One turn sends every row of this set to another row. A few are shown first. Where does it send the rows asked after them?
Sek: [ -1 -59  43  22  24 -26  55   8 -32 -21   5  -8]
sikoz: [ 20 -70  74   1 -11 -30  24  20 -15  22 -37   2]
tokin: [ -2 -67  55  35  19 -42  47   7 -20 -12  -6  -1]
feri: [-17 -17  11  12  -8 -13  16  30 -14   8   9   7]
mugaz: [ 46 -33  56   5   6   4  19  32  20  -9  -6 -49]
sasi: [ 29 -32  50  12  11   1  18  44  40 -10   8 -41]
Datof: [ 32 -61  34  20  17 -58   3 -16  22  -1  -3 -10]
Nim: [ 53 -55  53  18  16  -9  30  45  25   1 -12 -41]
kagak: [ 43 -38  38  21   3  -8  27  34  33 -20   0 -48]
lal: [  1 -68  38  27  16 -16  55   0 -18 -20 -13   0]
Dofum: [-25 -15  23   7   6 -14  17  34   4  10  25  12]
tedi: [-13 -14  16   4  11 -13  -1  25  -4  22   3   8]
Biri: [ 26 -51  57 -16   3 -44  70   8  16  25  18  22]
rilel: [-21  -5  34  17 -14 -16   7  24  -4   4  13   9]
mamu: [ 20 -33  66 -28  -9 -24  59  14  38  15  24   9]
zoma: [ 40 -54  42   7  20 -63  -3  -4  12   2   6 -25]
Kiko: [ 22 -35  53 -21   6 -40  63  -8  31  13  22  15]
sunu: [ 24 -32  66 -26  -6 -31  70  -4  13   9  22  10]
kubak: [ 38 -38  50  12  19  12  38  35  27 -10 -11 -43]
lezuv: [ 28 -61  53  24  15 -67  -4   2  12   7  -8 -13]
nofof: [ 30 -25  59  25  -6  -1  22  34  31 -23   0 -41]
poze: [-12  -9  18   7  13 -23   1  17 -13  10  21   1]
tovun: [ 28 -59  64 -23 -11 -20  21  19 -22  27 -29  -3]
tasa: [ 25 -65  52 -14 -16 -16  15   9  -7  26 -41   6]
fazot: [ 29 -36  54 -28 -23 -39  57   2  30  17  17  12]
sona: [ 19 -23  71 -14 -25 -35  53   0  32   4  19  11]
Kunu: [-10 -30  13  21  19 -28   6  36 -13  22   8   7]

sikoz turns into tokin
rilel turns into nofof
Now these:
tovun turns into Sek
Kiko turns into tedi
fazot turns into feri
Kunu turns into Nim
mamu turns into Dofum
tasa turns into lal
sunu turns into poze

